Here is a table of points, one per row:
(32 -43 32 -52 -63 -66 96 -22 2 -28 26 -47 16 -21 11 -23 -33 -3
 -4 -26 48 -63 -18 -27 -37 6 21 23 68 -83 -22 -10)
(-15 16 -5 34 -24 30 5 -15 14 -48 3 -17 47 -28 -24 -3 -64 48
 -13 -9 19 10 -10 28 37 -12 9 -20 -19 40 -47 -11)
(33 19 43 -29 6 -9 127 -19 48 -54 -25 -34 33 -73 32 19 3 -9
 -38 -42 -22 -16 18 -87 17 18 56 24 -22 -43 11 26)
(-11 -20 24 -2 -22 -38 83 3 14 11 7 -31 13 -102
 54 47 7 -32 -40 -9 -44 -27 -82 -51 -40 61 -25 -32
 60 -40 -18 16)
(-2 12 -11 54 9 40 -63 -23 -18 -37 -39 16 -17 -9 -26 7 -5 17
 -48 -31 8 49 -8 -11 6 14 7 -10 12 -6 -58 40)
(59 56 -17 43 -42 2 59 3 -23 1 15 17 -21 5 23 -28 23 11
 -17 -9 49 -34 38 38 23 41 -10 -30 43 -47 30 -43)
(26 -18 -27 -34 -20 -17 8 -2 -51 -7 -27 -27 24 32 103 13 39 48
 22 4 -11 -12 -7 11 -25 -25 -1 -24 -20 13 -10 11)
(22 -39 29 48 -18 8 -10 66 21 -39 -2 61 -54 34 -46 24 -48 22
 28 -9 -10 -29 -41 -50 -7 47 1 43 39 9 -3 -80)
(17 36 -39 12 -5 -20 -17 -81 29 -41 -10 21 1 -8 13 25 15 -10
 -14 31 -4 -9 12 -9 3 46 26 -69 36 44 22 -5)
(-19 -2 -29 -27 -36 -1 -13 66 12 -35 4 22 -75 12 -26 -7 32 -21
 -28 -60 -2 3 -11 29 17 35 -30 -59 -19 2 25 47)
(-16 -32 44 12 -3 -41 -102 22 -23 -28 38 -1 32 34
 -3 63 19 39 72 -11 -53 20 -61 -6 -11 -62 43 50
 -23 -37 -7 41)
(-42 11 67 14 -7 26 -56 -71 22 0 -12 6 -5 19 -55 -31 -13 -20
 -65 -17 -3 34 13 -16 -88 63 15 105 38 -13 -22 -41)
(-25 -20 13 2 52 10 -40 -11 48 -23 -38 2 -3 42 29 -42 -65 5
 19 -22 6 -26 -8 -12 -15 -55 -2 56 -69 -23 -16 6)
(-31 -33 -4 -32 39 -34 -24 41 -4 -23 -10 -8 -83 -17 17 -31 -27 10
 -5 38 -9 -6 21 17 80 27 -18 -24 -8 -46 48 5)
(-20 6 -10 43 8 15 45 -30 -52 28 2 -67 -11 -42 58 -29 86 23
 39 -13 -11 25 -12 28 -26 -29 2 -17 -22 71 21 -9)
(-45 13 -24 -11 -14 -2 -61 7 -14 -80 78 20 2 15 35 -17 46 -23
 -8 18 -24 -4 -20 26 -7 -6 -19 16 -13 9 41 33)
(-2 -5 -9 -40 4 23 -20 27 -11 6 50 2 -94 5 4 -16 30 3
 8 10 9 -60 -4 -48 -16 -36 -29 -65 -15 48 16 6)
(-10 -9 1 18 2 16 -71 15 -7 -38 -28 -5 -9 7 -3 -6 -44 -87
 23 -42 -10 3 -22 -1 25 6 -20 19 -4 -68 8 -19)
(46 -1 -21 13 8 21 -17 -47 -26 -16 6 61 46 23 -17 -10 19 34
 -28 -20 -52 77 -7 1 -4 -77 9 20 -16 5 -9 -11)
(-5 73 8 -17 -23 14 3 -15 -31 34 -21 35 -18 -7 15 -35 -31 -22
 13 38 -24 -18 -25 -37 43 48 31 -22 30 64 -22 42)
(-14 -10 -10 0 52 46 23 66 38 -12 10 42 9 10 -13 14 -24 -49
 70 -52 29 -23 23 -41 -19 25 5 45 -50 2 -53 -72)
(20 17 -39 -15 -31 -25 47 19 24 32 3 1 -5 -16 -10 -15 22 47
 60 54 -15 19 10 -46 25 -68 -1 -27 -2 0 27 62)
(-53 -60 -52 -15 16 -4 -5 4 -72 -4 91 53 -10 23 15 6 14 37
 -21 26 2 -16 24 -2 -4 11 31 21 -47 9 47 34)
(-13 -43 -34 -59 6 -22 -25 16 -16 28 4 -3 -28 43 20 -20 27 -26
 -13 -18 -28 0 -4 63 -13 31 27 -40 -27 -6 39 -33)
(-33 -39 25 -45 -51 -64 89 -12 35 -6 -28 -16 4 -43 73 18 20 6
 -59 -33 12 4 -9 -78 26 21 6 45 52 -21 3 -2)
(-36 -61 4 -9 50 -2 -22 9 -42 5 -2 20 24 14 -10 18 -10 53
 30 42 30 53 -48 -32 -86 -15 -43 53 8 8 -20 -12)
(75 2 17 -25 14 39 31 -56 11 28 61 18 -56 -12 65 9 13 -73
 14 13 37 18 42 46 8 -36 23 13 20 60 1 24)
(12 18 -8 26 18 -30 -23 -18 18 -36 -13 -5 -19 23 -7 -18 -16 35
 22 2 -7 21 8 24 21 26 20 26 -31 -15 -21 -48)
(-2 6 69 14 36 2 -10 63 60 39 -17 45 26 -19 -16 -32 -39 -31
 39 -55 12 -16 -10 17 -13 -23 32 57 1 4 -13 1)
(-18 5 -36 -2 24 31 0 72 34 -8 -48 13 -37 15 38 21 -9 18
 -3 -4 -25 -26 65 14 -34 -7 -17 -52 9 8 42 66)
(2 56 20 -42 14 -2 -12 -61 -25 -44 -5 41 29 -42 20 -9 25 4
 -1 -37 41 20 12 50 31 27 -4 -26 55 -3 31 27)
(-13 4 29 0 -19 17 114 -9 -8 -7 -31 -19 62 -98 86 16 0 -29
 12 16 -3 -12 45 -34 -10 -47 -14 41 31 -43 -44 11)
(-33 -49 77 -9 42 80 -30 -5 32 15 -29 -11 52 15 -2 34 13 -25
 -3 -9 28 14 52 -18 9 14 -54 58 -76 -11 5 -3)
(19 9 40 -34 27 18 -42 28 72 16 8 -12 28 -13 8 -10 -78 -3
 11 -45 -17 37 0 -36 -14 0 -56 39 -18 10 -9 -53)
(-6 -14 -12 -2 -31 -29 13 -28 10 3 -16 -4 -23 -15 -21 0 35 -2
 -26 25 -28 -25 29 -38 -18 -38 26 -31 3 6 36 -1)
(-30 17 45 44 21 32 -49 48 1 -23 39 -24 16 34 -50 -11 -14 17
 33 -15 -9 29 -11 -63 -33 21 22 -34 44 -58 -7 -46)
(5 1 12 -8 -9 -31 39 44 -25 -2 -20 -45 -3 7 -22 12 -44 -25
 -48 33 -17 -7 -27 26 -18 8 61 -29 7 19 17 -24)
(-30 14 21 -5 -13 1 22 12 -29 -60 -33 38 -66 24 -15 -33 0 55
 9 9 -27 -63 15 39 -35 40 -7 -50 -29 -20 1 35)
(4 21 -6 -1 -16 -19 8 -15 3 24 1 -19 3 11 45 39 43 28
 -21 51 2 2 -8 -32 40 -9 -4 16 -17 17 33 21)
(-31 59 2 -42 -15 4 -8 -17 -15 9 79 0 -41 -15 9 66 14 34
 -40 -42 -19 17 45 21 15 26 -48 29 -68 -40 33 64)
(23 19 -6 38 -64 20 17 -9 53 19 -60 -5 36 6 -20 1 10 41
 -6 45 -5 -5 -22 1 12 -55 5 15 2 6 -53 -2)
(62 4 4 12 21 -64 -21 25 12 -12 53 15 -47 35 10 31 -36 -34
 -31 23 -16 -52 -32 23 -10 19 1 -4 -23 8 65 63)
(29 -33 1 -4 31 4 -5 -10 -88 78 -8 -5 10 -24 -63 32 -20 -14
 34 40 28 2 -35 -4 17 -2 -7 4 5 22 53 -47)
(-45 -15 -79 64 0 0 -22 -8 38 8 6 9 -28 -4 6 -8 8 21
 9 -23 6 -27 20 28 -59 -10 19 9 -17 -29 91 79)
(-37 52 12 -33 39 19 -30 -40 -39 18 24 16 8 28 -13 -11 20 0
 -67 -5 -6 -2 -85 13 20 -40 48 34 44 -14 -12 -24)
(-10 -40 5 -57 -7 -33 -34 -14 -41 -8 -9 40 -58 10 23 -2 15 -12
 7 8 6 10 -10 32 -25 25 -11 -33 -31 -10 26 27)
(25 27 -28 5 5 16 65 -14 22 4 -23 -68 22 41 -81 71 16 -3
 14 -18 17 -51 -40 2 31 -20 22 2 -2 11 -43 1)
(-17 30 -8 35 9 -14 2 4 31 32 -39 7 0 -5 -16 18 6 -21
 -37 -9 21 48 9 16 9 -18 44 -23 -12 40 -39 -23)
(-24 27 -51 -6 -58 -41 -14 45 -42 26 0 -36 -12 -25 28 23 8 -4
 23 35 -17 19 22 20 14 -24 17 1 -3 -7 -18 -18)
(-2 28 71 70 38 -36 -25 17 52 3 -11 -40 19 -41 -42 -2 -33 -15
 21 -39 15 -26 27 -40 -21 27 -45 -6 -64 17 -3 -57)
(-71 -67 25 22 10 27 -14 -41 24 29 11 -7 28 30 -27 -38 -15 9
 -8 -5 -70 43 -51 -39 16 38 -10 -18 -48 -56 26 -1)
(-5 15 -42 -49 37 8 -11 11 -33 -7 -11 -23 -89 -41 -14 -35 -29 1
 -56 27 -15 -62 0 10 -20 16 -32 -46 -23 8 -12 19)
(39 -49 -28 -6 -48 20 -32 -19 -12 50 -12 -54 21 35 -22 5 12 -22
 -12 35 -19 61 7 -34 15 -50 14 6 42 4 -31 -27)
(58 -12 -50 -14 -6 6 -54 -20 4 -6 42 30 22 -19 1 8 27 -28
 -55 40 29 -55 12 26 31 13 58 -48 76 -42 -14 -4)
(57 7 18 -6 -12 33 -35 -3 33 27 15 37 -22 12 -5 -42 -3 -3
 57 19 -17 4 -34 35 -11 64 -16 10 17 9 -20 -44)
(18 47 -77 2 -19 -82 21 -17 -4 54 -8 23 26 -17 -13 -34 7 8
 -11 -55 17 -33 36 -27 23 56 29 -40 -30 19 2 20)
(36 8 -14 34 -29 34 -43 9 -44 -22 21 13 40 -57 42 -43 31 -13
 -44 34 28 -15 8 25 58 31 1 -29 -13 43 16 -6)
(13 -47 11 -12 -15 -23 13 85 50 -30 2 -2 -3 16
 -101 -4 9 -14 4 19 34 6 -36 -11 -36 -33 -31 23
 -71 -23 17 -25)
(13 -4 35 6 14 35 -22 12 -13 -22 16 23 57 58 8 18 -55 -42
 22 -12 37 -6 -7 -30 -14 -25 2 28 -35 -25 16 -51)
(29 36 -28 -48 24 52 -27 -28 -1 17 4 -23 33 45 32 9 38 -7
 -25 -13 33 24 63 -7 48 13 3 6 79 76 -9 -10)
(35 5 -10 31 -14 -18 9 13 -33 11 -4 28 3 65 -13 3 -14 -17
 37 76 21 22 8 25 39 -44 -58 -2 -1 9 -70 -26)
(19 28 -45 16 -18 38 -4 39 -11 56 -69 7 -20 36 -7 -9 -31 5
 16 12 18 35 -18 9 -14 19 -19 -6 -7 13 -5 -25)
(-7 63 4 -11 29 -25 -34 -41 -19 36 0 -18 16 39 -18 2 -65 -3
 6 2 12 7 10 32 -5 -8 -61 -16 13 -28 -27 -20)
(-19 -5 47 35 -1 59 -40 11 -30 -11 25 -5 42 -3 -38 -68 -1 -27
 38 -30 -43 -23 -18 -31 -44 -29 -19 97 7 -1 -28 2)
(30 -46 29 34 -37 -5 -65 5 0 44 38 13 51 -6 8 36 44 37
 59 31 29 4 40 -9 11 -64 19 9 34 48 -24 -25)
(-49 -32 25 -25 -90 -23 127 13 49 -1 24 -64 41 -73 46 -17 -8 -48
 42 29 -21 -28 17 -10 22 70 32 6 30 -1 -27 26)
(-4 -54 32 7 77 -42 -21 19 44 -16 -1 2 7 12 -36 -8 -22 -4
 17 -30 -26 -13 -3 -9 16 -14 -51 35 -20 -27 -50 27)
(-21 3 18 -59 31 -12 13 41 27 -5 -17 21 -6 27 -24 11 30 -1
 -9 31 -48 -24 61 44 -7 41 -25 -47 7 -29 23 34)
These points spread out most along one direction. Take the direction at right angles to it along which they spread out most. Then take the direction at right angles to both along which they spread out most. Go by this last direction. How many in every 100 of the points above lie lower along it than each point below? Round to a whole number. More than half of the points above lie lower than the first one.
(27 -15 -51 -29 27 1 10 -18 11 26 20 -46 -7 -32 31 16 35 11
 49 48 -4 27 0 62 -16 -37 21 0 -1 -23 -25 14) --> 19
(-33 11 -8 18 0 -1 47 -14 39 41 -9 -3 -17 -8 36 -28 78 -3
 17 17 23 -4 -21 -15 0 -67 -55 -40 26 5 30 10) --> 38
(8 14 6 72 37 -76 -49 -51 -50 -23 -27 5 3 -41 -51 -19 -4 9
 -35 -45 -54 80 -3 4 -29 25 -27 -20 42 29 22 -20) --> 40
(19 2 1 34 20 2 -25 -4 11 12 -39 -12 -18 4 -43 -6 -7 42
 8 -18 10 -51 -27 33 13 13 -5 21 19 19 -14 -13) --> 44
(9 42 -50 -65 3 19 3 -46 -26 -8 10 7 -15 -51 8 -50 -28 -10
 -3 -42 58 22 8 -17 2 29 20 -35 42 14 32 -12) --> 40
(10 64 5 -21 -8 53 12 -27 -23 6 -32 50 43 -8 -42 -28 -21 36
 -51 49 -40 46 2 22 -19 29 -13 65 12 4 29 -38) --> 19
(-43 -50 3 -25 -82 -29 116 -32 31 -20 1 -30 63 -32 35 28 -31 -70
 4 -15 -41 -17 0 -18 -2 -17 3 -2 31 4 -21 22) --> 54
(6 21 14 55 -43 17 -31 3 -44 54 -30 22 26 13 13 20 17 0
 48 15 18 27 55 -9 4 -36 20 -16 -28 56 -19 -7) --> 4
(3 -3 -34 43 12 -2 29 -49 51 9 -38 -66 37 -20
 -9 39 -101 86 -16 -5 -30 3 -13 34 45 -4 25 8
 20 -15 -15 -21) --> 31
(-38 19 -11 -12 44 -16 11 40 10 5 48 -25 -65 26 19 -23 -5 24
 -68 26 28 -5 25 10 -18 43 -16 -55 -37 -4 5 50) --> 96
(22 -27 -1 -17 4 -31 17 15 -17 -45 -52 -21 -60 26 -36 25 38 -6
 24 4 53 -6 23 45 -5 25 -12 -17 -49 31 38 72) --> 79
(54 15 0 46 17 18 -15 18 4 12 18 -11 17 46 -3 2 34 19
 0 9 45 36 -27 -2 27 -21 -4 6 17 10 -14 37) --> 10
(-25 -38 37 -19 8 74 -11 27 23 -29 24 5 7 15 -28 37 26 -39
 30 -15 0 23 0 17 12 -40 19 -3 -74 -47 -37 -56) --> 53
(-9 -20 -9 19 29 -3 31 -23 -99 7 26 54 -7 16 12 13 41 5
 -29 -77 30 -8 14 39 17 -50 20 -13 84 51 5 6) --> 10
